In the data rows, 128 means zero.
Every row has a hidden score. In each pair, how much higher is the second row's than the first's? 15 means about the same, 30 much higher and 0 much lower. The score is a weighted sum of the row's numbers plus the product of two more (or one squared), each taken from its middle value.
[ 89 153  90 157  42 113 143  64 104 165  96 113 116  87 178 133]
[103 150  80 128  76  94  89 183 130  86 114 192 137 144  94 121] 15
[ 93 160 104 144 134  85 125 146 147 207  97 108 104  88 209 104]
[107 154  90 163  72  88 167 118  47 141  93 106 134 183  91 174] 24
[101 167 100 162 172 117  97 183 141  79 109 216 133 139  93 121]
[ 86 167  88 159 146  80  80 130  72 117  93 145 168 194  92 135] 14
[100 166  90 141 156  97 186 144  66 138 108 123 132 192 100 148]
[ 87 145  87 153  56 106 129 163 110 193  96 126 112 111 176  97] 12
[ 98 172 107 149 159 134 172 149 180 171 111 108 110 100 193 119]
[112 157 113 137 163 153 106 186 126 166 103 225 136 121 124 124] 26
[169  81 173 102  87 187 142  80  94 162  98  85 121  84 164 158]
[ 86 168  93 157 154  85  63  96 165 134 181 100 122  99 138 130] 19
[104 160 103 136 169 119 138  31 118 131 121 112 115  92 139 185]
[ 94 160  88 130 138  90 129 106 123 201 102 105  99  90 211 132] 25
[ 99 152  86 155  71  76 186 148 191 136 159 136 101 100 151 115]
[ 96 167 102 137 173 112 162 112 186 107 251 106 115  94 112 128] 11
[ 87 174  83 134 147  74 103 159  87 176 106 158 129 117 146 131]
[178  86 171 107 134 185 110  49 143 155 115 107 107 105 191 112] 12
[176  79 170 113 161 190 122 169 122 192  76 129 108 119 186  97]
[100 165  91 146 164  93 140 112  58 148 103 111 144 163 103 171] 14
[179  88 166 118 149 182  93  59 144 150 109 106 117 105 191 111]
[ 88 166 108 140 143 107  63 143  79 179 106 124 106 121 155 134] 18
[ 99 154  97 124 162 105 110 151  60 153  92 153 145 175  98 125]
[ 83 145 100 135  71  80 157 195 142  80 109 212 131 167  91 105] 15
[ 98 153 112 155 163  92 152 138  67  98 103 120 155 205  95 132]
[153  78 180  99 182 153 147 106  76 139 100  83 134 150 111 186] 10
[ 93 165  80 157  98  82  57 107 160 161 107 116 108 100 185  92]
[ 85 169  77 140 176  97 149  86 154  88 218 110 128 100  98 143] 12
[178  73 173  99  99 187 164 102 195 116 215 107 106 101 122 130]
[176  80 169 115 141 171 161 114 117  59 116 113 140 182  93 119] 14
[163  77 164  92 145 168 151 114  63 136  95 124 154 168  98 151]
[172  78 181  83  69 163  51 162 155 139 130 159 132 125 118 122] 16
[185  86 167 110 168 169  93 148  87 182  93 139 125 107 163 128]
[ 86 159  81 149  64 107 165 175  93  87 102 150 150 207  90 102] 11
[ 96 150 108 146 138  84 164 192 124  89 114 200 125 180  95 109]
[177  91 160  83  76 181  97 132  97  80  93 124 178 185  85 120] 11
[182  93 180 107  51 133 183  89 103 168  96 111  93  98 189 127]
[175  93 179 116  92 182  51 138 154 115 168 148 128 117  98 106] 22
[179  86 185 110  65 194  85  97  88  84 112  99 174 157 102 156]
[ 91 168 107 149 151  97 130  71 123  74 159 106 143 108 101 151] 16
[ 87 165  94 160 104  69 117 140  84 167 102 137 123 123 133 126]
[ 80 169  94 144 153 106 102 195 137 104 112 241 124 114  85 106] 14
[179  85 154  93 145 173 176 178 164 161 105 158 113  81 165 116]
[ 70 169 106 150 141  88 201 133 179 130 141 128  89  92 153 134] 18
[179  90 163 114 120 196 123  68 124  77 165  96 129 116  96 174]
[103 171  93 146 173 127 155 184 113  96  97 176 124 171 101 117] 25
[172  93 174 103 111 178  54  98 168 138 165  93 116  95 146 133]
[158  76 163 122 176 103 113 191 105 177 101 210 120 124 115 109] 19
[187  69 158 114 151 106  44 128 145 125 175 133 140 112 109 105]
[179  80 180  88 101 172 172 179 158 174 108 118 113  96 189 102] 8
[100 155  89 145  62  84 135 115 125 211  98 108 118  97 214 111]
[ 91 160 108 135 169 118  45 122 105 127 123 123 163 125 102 153] 18
[187  85 181 122 142 172  76 142  91 147  98 145 134 139 114 151]
[ 96 160  99 139 175 104  85  76  93  95 132 101 141 120  92 182] 14
[186  81 180 115 113 201  80 149 189 101 196 141 134 106  90 108]
[105 155 105 141 165  85 132 160 207 136 163 116  97 108 140 109] 12
[ 92 159 107 133 151 107  97  74  95  96 130 106 162 139  94 200]
[180  82 190 111  85 187 177 121 174 111 190 112 128 103 118 118] 21
[180  77 186 111 119 185 105 102  78  90 111  98 161 177  90 149]
[ 94 152 100 159  64  80 135 110  81 175 107  92 120 107 169 167] 23
[176  82 186 107  51 167 184  98  67 140 105 111 150 144 109 177]
[ 86 163  92 143 129  75  82 101  77 118 107  98 151 129 105 183] 8
[ 85 156 110 136 168  98  99 201 154  93 104 238 133 136  97 104]
[104 165  94 152 134  74 185  75 177 117 185  87 121  98 134 132] 12
[165  72 170  91 142 168 138 184 137 173  96 180 113 113 153 129]
[170  80 166  91 120 177 179 151 178 149 128 111 120  93 168 102] 10
[ 93 163  81 154  57  94 194 151 154 142 119 159 121 116 135 111]
[189  83 174 102 114 188 166  75  97 157 106 110  87  81 173 143] 7
[191  88 149 106 159 155  69 104 162 150 132  86 102  84 178 125]
[102 172  95 131 160 172 126  59 127  80 187 110 125 107  91 184] 15
[ 93 156 101 149 111  83 177 113  95 152 101 111 122 125 147 168]
[169  78 158  93 157 129 166 122  86  90  95 128 156 198  92 154] 8
[188  78 185  94  98 188 132 168 126  70 121 154 147 160  88 109]
[ 95 160  70 130  70  91 171 171 110 174 101 148 115 114 153 114] 15
[ 97 157  96 145 144  69 159 148  70  80 102 119 148 231  93 131]
[ 89 167  89 148 126  82 129 113 119  69 134 113 177 155  99 128] 11
[ 90 160  92 150  71  90 161  75 102 161 103  94 105  85 178 157]
[ 81 155 101 137 115  62 193 124 103 108 112 116 155 184  99 154] 14
[167  87 187 117 109 176 108 101  97  88 118 128 146 153  90 142]
[ 91 157  90 152  73  91 101 157  85 169  97 186 131 137 127 126] 21
[106 164  95 134 151 105 183 126 189 154 120  99  91  86 192 110]
[103 170  83 141 136  80 110 156  67 160  92 151 131 159 111 126] 23
[179  86 170 118 140 182 131 173 123 200  97 113  96  84 199 102]
[104 165  90 147 124  82  72  79 173 154 134  95 116  92 176 131] 15
[187  90 161  89  57 150  83 133 189 132 191  98  95 105 129 113]
[ 81 162  86 129 140 105 141 133 177 180  95  90 104  98 196 100] 12
[ 89 162 101 139 156 111 151 183 174 165  99 150 108  97 159 136]
[102 159 104 157 156 110 117 101 146 202 111  92 101  90 210  99] 17
[182  88 169 105  96 179  91 144 197 129 207 129 113  96 128 108]
[181  70 170  84 112 191 102 181 113 181 108 171 115 114 139 124] 16
[174  87 174 132 139 164 171 121 188 129 172 105 118 105 140 121]
[163  79 175 113 149 147 106 177  94 188  98 170 121  94 144 117] 18
[103 176 100 151 162 170 150 148 100 195  87 105 102 118 193 104]
[ 96 164  98 154 162 101 158 105 142  76 178 123 145 138  86 130] 21
[ 77 155 110 122 146 127 102  97  82  86 108 113 169 165  90 149]
[178  74 166  90 125 198 172 115 203 118 214 107 109 110 128  99] 19
[178  75 188 101  98 185 154 154  69 102 101 119 146 221  95 111]
[105 158  97 146 137  86 141  51 139 181  96  97  91  92 195 126] 11
[ 94 171 108 148 164 126 180 161  72 108 110 127 145 231  93 112]
[108 169 111 148 152 146 146 206 139 184  95 195 110 107 143 102] 18
[184  77 172  99 153 162  70 146 147 111 156 169 142 106  97 127]
[170  83 172 121 164 168 110 206 134  95  97 255 134 135  83 119] 17
[180  85 162  99 110 187  77 119  73 121 102 130 162 173 104 147]
[ 96 154  93 147  89  79  98  94 108  79 127 106 157 155  89 143] 16
[190  85 173 119 113 173 108 101 171 191  97 112 102 101 203  97]
[ 88 175 102 135 178 120 113 149 183 163 114 119 100  98 191 112] 15
[175  76 171  89  72 178 141  77 144  74 201  99 123 107  85 138]
[ 87 138  98 148  44 129 174 110 168 132 149 108 119  76 146 126] 19
[ 99 167 101 140 176 131 146 197 146 158  96 232 104 116 114  94]
[106 155 107 147 155  80 122  89  78  85 110 114 178 191  90 129] 8
[171  76 180 105 134 188 117 106 140  48 163 125 135 126  96 114]
[ 88 157 119 142 173 103 144  80 114 206  99 103 115  98 202 104] 12
[ 96 164  95 165 132  73 135 154 188  75 178 130 140 103  98 116]
[ 75 162 121 157 138  96 185 102 163 113 185 104 115 113 115 132] 19
[195  89 175 107  63 155 186 141  97 127  96 133 140 186 103 138]
[ 96 158  82 142 123  99 161 103 166  93 209 100 117 122  94 128] 20
[144  77 163  90 131 185 108  56  98  77 139 100 138 109 101 194]
[183  75 181  93  57 141 165 176  86  87 104 111 137 214  88  94] 20
[179  76 178 122 152 147  90 162  89 162  97 173 139 131 118 123]
[ 90 163  87 167  50  98 143  88 135  75 190 107 137 117 101 143] 22
[168  71 158 111 168 107 169  97  80 148 102 104 126 144 119 185]
[ 92 155  94 136  94  77  86  73 179 163 117  94  91  91 194 117] 25
[171  83 187  96  64 176  89 140  76 150 113 146 163 169  98 130]
[175  78 176 112 136 179  98 120  90 187  89 113 112 103 186 127] 11
[105 153 105 155 142  76 184 186 173 144 108 203 110 112 127 117]
[118 150 100 155 139  82 192 121  97 134 102 112 147 155 104 168] 13
[175  65 172 107 169 149  91  75 166 160 103  86 117  89 196 108]
[170  80 176 126 158 178 185 121 143 174  97 110 118  96 200 111] 15
[ 98 161  88 136 120  79  73 153  70 146 100 144 142 166  92 131]
[ 93 164 106 138 187 116 171  74 106 168 107  94 100 112 190 135] 8
[104 171  91 144 168 137 109 115 190  98 246 109 106  86  97 112]
[189  77 194 102  56 155 111 165  53 114 110 148 139 211  94 111] 12
[180  67 176 120 161 118  93 101  73 112 108 110 171 164  96 163]
[173  84 179  85  48 146 105 185 118 176 108 192 112 100 125 101] 26
[ 97 153  95 155  98  70 102  78 162 151 107  94 110  96 182 106]
[ 89 159  84 137 123  84  88 176 162  96 123 228 131 130  93 106] 20
[163  86 174 103  84 176  73 126  77 128 102 130 161 165  92 148]
[104 138 106 153  69  83 105 174 133  74 116 182 148 175  91 105] 18
[ 89 172 105 141 132 183  62 132 167 153 136 126 107  71 175 107]
[177  87 172 107 113 181  66 135  62 118 105 131 167 176  91 128] 19
[168  78 162 120 171 120  88  90 136 181  98  94  84  88 200 105]
[ 78 151  80 172  72 168 110  51 133 159 109  83 114  95 192 134] 23
[ 98 154  95 153  46  97 100 175 158  82 122 180 147 149  97 110]
[116 160  95 148 177  91 147 196 115 155 109 219 125 138 108 111] 16
[ 89 162  97 139 140  88 194  78 106 172 107  96 105  91 196 112]
[ 93 151  76 149  42 137 122 187 127 193 114 130 107  93 177 118] 15
[104 161 101 153 171 125 162 160 180 141 129 161 115 108 139 123]
[109 166 104 155 170 109 190  72 148  93 208  83 120 106  97 165] 14
[112 167  94 144 163 108 113  39 160 124 176  93 113  74 144 131]
[174  80 186 110  70 170 201 147 175 133 153 117 123 106 144 132] 19
[167  83 178  92  74 183 121 115  79  62  96 104 163 213  90 131]
[ 90 152 102 146  87  77  71 128 166 148 127 136 111  96 168 130] 19
[163  81 180  98 112 183 167 101 162  89 206 113 133 137 106 158]
[ 78 158  94 141  74 100 102 175 155  70 133 197 140 112  94 107] 20
[ 88 164  97 141 152  91 132 150 126 211 111 104 100  97 211 109]
[183  79 164 105 142 179  72 130  76 117  94 139 169 174  98 124] 23
[ 94 168  99 167 145  97 175  66  97 148  98  87 115 115 146 174]
[193  82 179  97  55 140 106  81 118  69 150 100 155 128  87 135] 16
[169  89 162 106 147 156  81  83 160 157 109 112 109 103 183 105]
[201  73 161 105 160 159  82 164  87 152  87 171 142 160 104 116] 22
[ 92 166 105 134 175 120 172 126 168 165 104  96 111  92 203 109]
[183  78 169 110 148 171 184 119 172 122 167 119 119 100 135 130] 21
[167  76 194 117  82 153 143 190 120  88 102 206 148 168  88 103]
[107 158 116 166 151  94 115 180 146 196  82  96  88  89 191  98] 9
[184  68 163  90 151 169 135 162 173 175 114 107 110 101 193 120]
[175  93 170 109  73 179 145 188 114 185  94 163 105 106 156 106] 16
[196  71 161 101 140 175 163 181  94  93  99 164 147 214  93 117]
[ 88 160  89 141  84  82  86  89  90  98 122  95 178 131  87 168] 13
[157  89 167  98 102 190  99 144 199  99 224 126 108 110 104 105]
[159  91 186  96  32 147  70 120  85 128 119 126 168 146 105 151] 20
[105 162  88 133 144  93  94  52 137 153 116  95 114 109 190 134]
[ 86 170 100 124 172 149 175 113 158  80 217 102 127 118  95 127] 10
[175  91 158 106 108 189 183 164 165 180 113 116 128 109 197 107]
[171  84 166  92 122 180 131 135 136 207 101 103 111 102 202 113] 22
[171  79 163 128 181 141 142  80 172 188  94 104 107 101 208 104]
[ 90 153  94 141 107  68  72 135  81 128  87 133 169 187 105 142] 22
[170  82 176 109  87 191 186  71 103 157 107  98 103 115 168 162]
[101 157  99 144 146  71 146 127 144  63 162 120 157 163  94 126] 17
[181  68 172  98 151 143 107 142 171  64 202 119 145 120  94 120]
[115 166  89 148 166 102 127 113 147 197 104 100 109 115 207 106] 21
[103 160  84 160 107  84 115  88  78  78 111 123 157 161  88 164]
[165  67 196 118 161 157  81 120 183 175 117 106 114  79 192 106] 12
[171  75 164  89 141 161 164 131  65 103  95 117 148 214 105 115]
[106 152 102 148 163  98  88 162  79 125 107 165 146 179  96 116] 20
[105 153 103 149 105  73  82  75 164 151 124  92  91  92 192 118]
[163  78 155 108 165 136  87 173  97 173 106 193 121 123 136 120] 21
[176  84 169  98  75 172 104  77 134 210 101  92 107  90 210 103]
[171  82 154 113 179 135 163 101  80 161 115 105 126 109 135 164] 12
[ 88 159  88 159  47 129  82 135 164 134 145 124 103  98 121 118]
[ 94 167 101 134 179 120 134  56 142 167 109  93  92  80 193 114] 7
[167  83 173 112  53 187 151  77 165  80 233  90 125  99  93 123]
[ 89 171  98 142 174 113 115 171 149  81 122 175 134 169  88 107] 12
[172  84 183  92  53 143 173  72 141  91 198  99 124 101  93 173]
[105 162  87 136 144  86  74  86 103 128 127  86 137 128 117 175] 7
[ 91 173  68 132 144  80  76 141  71 140  90 128 151 174  97 137]
[174  90 167 109  60 155 126 174 137  60  94 156 151 163  95 116] 8
[ 91 157  95 157 121  86  46 107 184 132 197 104 118 108 123 104]
[ 85 166  97 147 146  79 147 211 135 176 108 229 106 110 128 121] 13
[174  79 179  79  35 154  80 167 159  91 131 198 146 144  92 115]
[103 158  88 149 125  77  93 151 198  98 212 147 131 102 102 105] 19
[184  75 178 113 138 175 121 177 118  62  96 168 147 166  91 116]
[161  83 181 106  82 187 106 119  53 112  91  99 158 200  84 123] 17
[ 88 167  94 141 140  80 111  83 170 183  87  81 104  90 202 119]
[178  79 168  78  75 169 171 188 138 166 107 204 111 109 141 125] 18
[105 159  86 127 136  89  71 155  76 145  95 152 149 145 102 123]
[ 91 162  99 142 157  96  65 151 159 100 164 166 142 103  95 128] 13
[191  81 174  90  59 179 151 170  72  85 104 143 149 229  97 106]
[171  96 193  93  78  97 142 153 132  66 122 156 155 187  84  96] 15
[185  80 181 114  82 177  67  84 152 151 112 109 128 103 170 106]
[ 97 169  84 152  94  63 139 180 148  51 126 174 142 165  92  96] 18
[101 173 108 141 166 148 117 142 199  86 230 120 119 107  95 109]
[166  78 174 112 147 184 152 188 150 187 108 149  94 102 189 114] 13
[ 67 165 102 141 125  75 125 149 134 185 113  87 106  98 197  98]
[ 94 159 101 148 167  78 149 178 164 170  94 143 121  94 168 108] 19
[ 88 166  82 159  73  86  79  94 105  81 119 105 172 135 100 144]
[162  81 176 104 153 178  58 112  75 122 116 102 166 175  96 159] 12
[100 157 100 150 134  71 164 144 182 133 158 135 111 101 141 123]
[ 86 162 103 141 148 106 129  73 139  56 195  90 128  93  91 166] 15
[108 161 100 135 170 141 122 195 118  97  96 205 143 162  93 105]
[167  73 172 112 126 176 176 109 107 159  96 115 107 113 175 117] 8
[ 93 153  81 159  80  89 180 100 161  91 195 104 128 110 100 131]
[ 93 171  90 149 143  63 111 182 113 195 100 123 116 112 177  93] 6
[157  83 154 112 168 129  84 133 195 118 219 121 112 106 103 106]
[186  75 172  91 143 176 142 177  88  59 101 141 149 214  92 111] 15
[ 87 163  99 157 110  72 109  67 124  67 181  93 159 120  91 176]
[188  84 187 115  61 156  76 159  70 160  92 179 138 157 103 133] 13
[171 103 167 107  62 170 169 112 195 116 213 124 112 103 122 109]
[171  89 157 122 147 170 148 200 123  93 110 204 124 154  94 114] 17
[ 86 151  87 148  61  99 133 149  98 176 107 139 115 118 168 108]
[179  79 182 109 145 177  95 135 176  92 217 133 123 106  94 124] 16
[175  80 181 113 105 187 178 168 101 126  96 166 125 189  85 110]
[100 162 104 151 126  90 197 110  91 104 123 119 159 164 104 170] 12
[184  87 188  88  37 132 140 163 117  74 104 149 158 189  88 112]
[ 85 176  89 147 142  96  54 186  94 123  95 183 132 144  92 132] 21
[186  86 159  87 102 175 102 183  75 169 108 198 124 143 105 125]
[ 94 158  92 133 147  82  78 178 168 105 139 211 123 117  95 101] 14
[174  74 179 112 165 167 153 168 171 188  94 109 114  93 191 100]
[ 96 162 109 155 150  87 150 107 116 188 102  96 101  83 201 108] 17
[ 94 163 104 141 175 101 124 102 191 172 105  97  99  87 198 111]
[ 98 162  97 149 156  77 158 117  76 153 107 113 120 137 133 174] 16
[168  76 174 107 114 180 140 108  57 129 105 105 142 161  99 181]
[ 83 164  90 140 122  96 179  93 137 172 115  92  94  86 207 135] 11
[ 84 153  94 133 102  98 186 161 165 157 123 131 101 101 175 139]
[ 85 164 103 147 153  87 186 182 134 172 107 160 107 112 154 105] 16
[101 164  79 120 167 114 139 163 110  52 113 130 166 187  99 120]
[182  81 165 115 148 174  97 167 162  70 147 181 141 134  99 116] 16
[ 94 171  96 171  99  74 128 191 167 140 123 232 112 120 106 109]
[102 164 100 166 164  90  67 123  86 136 107 118 165 171 111 146] 11
[167  86 190 107  65 147 106 191 117 175  93 207 101 110 131 103]
[ 99 159  84 150  58  91 185  84  86 134 114 109 112 121 113 223] 8
[ 86 150 103 151 135  76  85  82  91  78 130  90 166 143  95 169]
[173  74 165 112 171 108 126 142 129  46 119 122 155 180  87 104] 10
[ 84 164  94 152 120  84 204 139 148 127 132 153 123 125 116 127]
[ 92 146  93 152  68  91 188 145 104 128 103 147 137 150 103 129] 19
[ 85 175 108 135 158 189  65 108  84 130 113 107 156 143  95 153]
[104 156  87 160 103  78 189 103 167 130 146  92 107  98 151 124] 18
[ 95 171 101 135 172 156 188 127 183 121 182 107 107 110 128 127]
[173  84 164  94 103 181 122 106 165  71 228 110 129 115  98 132] 18
[112 150  87 141  96  81  92  56 104  80 156 111 151 114  86 168]
[181  73 178  89  94 183 124 135  79  76 105 113 166 202  95 121] 15
[167  68 173 120 186 126 157  81 158  82 217 104 121 108  92 118]
[ 85 162  87 150  75  96 105 105 150  58 211 104 137 116  98 118] 19
[159  73 173 114 170 114 188  66 151 129 127  95 123  96 149 144]
[100 168  86 146 128  77 170  89 172  92 210  92 118  90  92 121] 25
[ 93 164 103 135 160 131 139 180 130 177 106 158 109  96 155 108]
[ 95 165  99 145 166 112  74 125  72 132  88 135 166 149  94 141] 19
[105 161  93 147 143  80 150  72 153 111 207 106 132 105  96 146]
[ 85 175  93 172 168  90 108 129 161 186  88  99  99  97 215 130] 13
[ 93 154  98 142 147  82 174 139 180 143 127 120 111  87 161 127]
[206  81 184 102  72 143 154  71 146  84 191 104 114 118  92 152] 6
[178  87 187 104  41 141  98 138 198 141 168  97  92  98 159 112]
[120 151  99 145 144  86 158 115 161  84 199 120 124 117  89 127] 16
[ 96 155  85 148  86  73  73 112  68  89 102 105 168 172  90 118]
[185  84 170 103 104 174  74  98  79 105 120 101 159 143  85 178] 8
[181  84 170 111 133 188 135 180 127 176 103 158 125 107 169 122]
[ 99 165  92 166 146  93  93 193 148  83 106 207 133 128  93  81] 22
[ 85 170 107 149 155 117 192  92 103 169  96  98 109  91 193 133]
[169  74 182 126 159 182  72 161  92 177 102 161 121 121 142 116] 25
[ 86 155  91 161  39 120 182  91 187 145 123  93  95  97 183 101]
[ 94 173 105 148 158 117  78  80 156 147 130 102 121  72 166 102] 14
[165  76 167  95 169 175 137 136  58  90  96  93 161 217  91 118]
[112 161  97 130 178 125  97 169 114 199  90 128  95 103 190 105] 23
[168  83 183 117 119 195 187 157 151 156 113 126 119 100 173  99]
[ 95 153 106 157  83  75 196  82  86 141  99  96 116 122 122 206] 27
[107 177 105 148 164 148 133 138 202 117 214 108 110  94 108 113]
[176  75 174 119 164 145 188 104 177 135 134 112 122 109 171 124] 8
[177  79 173 107 102 184 127  81 135  66 196 104 133 115  90 136]
[ 86 159  95 141 133  84 191 150 153 150 114 137 120 100 163 125] 11
[173  82 166 114 131 179  96 137 186 130 179 122 121  88 137  96]
[ 96 167 113 148 167 131 184 162 165 177 100 107 110 116 203 107] 2
[168  89 172  93  50 153 161 148  65 129 103 128 135 195  95 144]
[ 91 162 107 147 167 109  94 147 203 116 218 122 118 118 103 110] 17
[ 81 167 105 145 167 119 171 100 100 172 107 108 119  95 184 128]
[111 161 100 142 148 139 146  69 100 170 104  82 113  98 188 129] 21
[100 166 111 144 164 130 128  95 127  66 174 113 144 134  90 145]
[ 95 158  93 136 166  96 165 188 164 102 118 212 118 134  89  98] 19
[ 88 160 116 139 173 110 154 201 101  87 110 187 128 200  92 117]
[ 86 159 113 149 150  97 157 139 188 152 114 100 102  98 187  85] 9
[169  79 171  85 136 201 142 101  85 196  99 119  95  84 191 105]
[166  78 175  86 126 198  98 164  70 168 104 175 140 161 114 148] 17
[ 98 178 104 133 152 179  84 139  66  97  94 127 154 188  99 115]
[ 97 164 107 140 165 151 179 149 189 164 105 106 107  91 191 101] 5
[179  89 168  92  58 161  89  73  97  79 130 108 150 132  86 167]
[109 151  94 125 150  75  89 148  75 171 100 134 138 150 124 158] 21
[162  83 168 102 140 166 114 181  92 181 121 190 119 120 133 105]
[107 161 110 153 172  90  53  92  90 109 125 117 174 142 104 183] 9
[ 98 165 110 158 149  77 193 162 135 130 116 158 144 147  99 121]
[169  78 166  99 127 170 114 175 127 191  88 118  97 106 188 122] 13
[187  73 176 100 123 175  93  92  76  78  99 101 155 166  89 161]
[ 95 159 105 115 169 118 158 121 191 145 135  97 121 114 192 104] 14
[ 95 168  96 145 156  91 145  60 113 146 102 118 114 102 163 152]
[162  76 167  90 137 170 179 162 190 117 171 171 125  87 101 125] 20
[176  79 181  98 135 172 171  79 165  94 229  83 140  99 106 139]
[172  78 177 101 109 185 142 178 127  92 107 202 128 167  93  99] 18
[164  81 162 107 157 160  77 176 121 195  98 140 115  98 183 110]
[179  93 194  96  54 107 146 184 116  79 106 178 142 170  94  97] 16
[188  83 176 103  95 174 156 216 138  88 109 221 103 137 104 103]
[ 78 162 101 135 137  92 184 171 111  94 106 150 135 204  90  99] 12
[ 87 167 104 133 172 133 167  85  94 165  90 102 119 113 187 151]
[164  86 174  94  90 186  71 128  74 137 108 125 151 144  92 152] 22
